Here are some points, each followed by its number:
[ 0.580 -0.868 -0.490 -0.018  0.585  0.602  0.100  0.244  0.565  0.121 -0.616 -0.175 -0.724 -0.357 -0.307  0.568] 0
[ 0.384  0.226 -0.482  0.347 -0.133  0.246  0.171  0.547 -0.155  0.035  0.609  0.510 -0.259  0.136 -0.205  0.404] 1
[ 0.473 -0.623 -0.684  0.550  0.049 -0.276  0.467  0.424  0.555  0.984  0.875 -0.256 -0.382  0.046  0.244  0.534] 2
[ 0.554 -0.675 -0.380 -0.155 -0.150  0.291  0.525  0.098  0.369  0.569  0.544 -0.333 -0.190 -0.283  1.318  0.594] 3
[-2.298  2.770  2.715 -0.758 -2.458 -2.315 -1.901 -1.086 -1.390 -2.433 -2.426  2.699  2.569  1.785 -2.189 -2.274] 4
[ 0.802 -0.374 -0.753  0.307  1.367  1.306 -0.016  0.522  1.297  0.336 -0.009 -0.795 -0.707 -0.977 -0.535  0.737] 5
[ 0.483 -0.759  0.100  0.007  0.412  0.461  0.346  0.543  0.640  0.809  0.405 -0.795 -0.241 -0.401 -0.388  0.483] 6
[ 0.387 -0.123 -0.496  0.239 -0.568 -0.102  0.358  0.182 -0.108  0.139  0.042 -0.301 -0.399 -0.197  1.247  0.287] 7
[-0.031  1.243  1.360  0.767 -0.297 -0.554  0.069  0.454  0.185 -0.641 -0.498  0.512  0.213  0.410  0.984 -0.044] 8
[-0.040 -0.075 -0.119  0.401 -0.205  0.178  0.411  0.956  0.044  0.433  0.549 -0.191 -0.012 -0.062  1.411 -0.010] 9
[-2.543  2.554  2.885 -0.973 -2.558 -2.654 -1.933 -1.357 -1.683 -2.524 -2.084  2.453  3.022  2.296 -1.015 -2.559] 10
[ 0.297 -0.529 -0.646  0.105  0.414  0.778  0.227  0.385  0.915  1.142  0.877 -0.353 -0.422 -0.740  0.590  0.272] 11
[-0.458 -0.087  0.005  0.564 -0.666 -0.593  0.560  0.123 -0.177  0.016  0.123  0.622  0.187  0.451  0.606 -0.487] 12
[-2.725  2.576  2.713 -1.487 -2.254 -2.150 -1.638 -1.226 -2.321 -2.493 -3.345  2.595  2.977  1.702 -0.899 -2.703] 13
[ 0.646 -0.684 -0.604  0.079  1.057  0.985  0.534  0.362  0.092  0.304 -0.133 -0.237 -0.750 -0.895 -1.157  0.656] 14
[ 1.153 -1.254 -0.473  0.389  1.060  0.978  0.323  0.676  1.021  0.472  0.178 -1.017 -0.691 -1.046 -0.359  1.173] 15
[ 0.341 -0.590 -0.378  0.041  0.037 -0.057  0.531  0.439  0.485  0.296  0.812  0.010 -0.115 -0.376 -0.558  0.349] 16
New points follow, each followed by the number of its nearest point above, looking only along the 3 directions in which the numbered points spread most.
[ 0.431  0.048  0.065  0.687  0.532  0.350  0.470 -0.451  0.550  0.169  0.104  0.507 -0.186 -0.113  0.209  0.412] 1
[ 0.432 -0.576 -0.622  0.646  0.621  0.916  0.343  0.093  0.374  0.023  0.010 -0.439 -0.415 -0.822 -0.623  0.420] 0
[-0.321 -0.359 -0.694  0.535 -0.243 -0.587  0.401  0.677  0.053  0.017  1.245  0.733  0.151  0.101  0.206 -0.258] 1
[ 0.484 -0.885 -1.042 -0.256  0.519  0.260  0.864  0.582  0.576  0.348  0.713  0.000 -0.380 -0.319  1.065  0.472] 11
[ 0.554 -0.483 -0.373  0.849  0.171 -0.108  0.562  0.119 -0.015  0.287  0.246  0.021 -0.420 -0.443  1.158  0.589] 3
[ 0.865 -0.678 -0.582  0.613  0.763  0.783  0.488  0.878  0.791  0.542  0.613 -0.844 -0.284 -0.685 -0.087  0.876] 11
[-0.537 -0.018 -0.372  0.212 -0.512 -0.723  0.607  0.224 -0.365  0.344  0.661  0.255  0.047  0.176  0.209 -0.468] 12
[ 0.143 -0.016 -0.081  0.534 -0.602 -0.300  0.357  0.067 -0.776  0.343  0.700  0.382 -0.021  0.183  0.193  0.178] 12
[ 0.622 -0.716 -0.419 -0.703 -0.013 -0.134  0.738  0.896  0.003  0.469  0.727  0.204 -0.377 -0.531  0.540  0.619] 2
[ 0.576 -0.906 -0.637  0.075  1.739  1.472  0.187  0.503  1.130  0.917  0.129 -0.976 -1.174 -1.466  0.155  0.579] 15
[ 0.060  0.042  0.187  0.206 -0.226 -0.137  0.620  0.432 -0.018  0.649  0.730  0.258  0.067  0.206 -0.856  0.088] 1
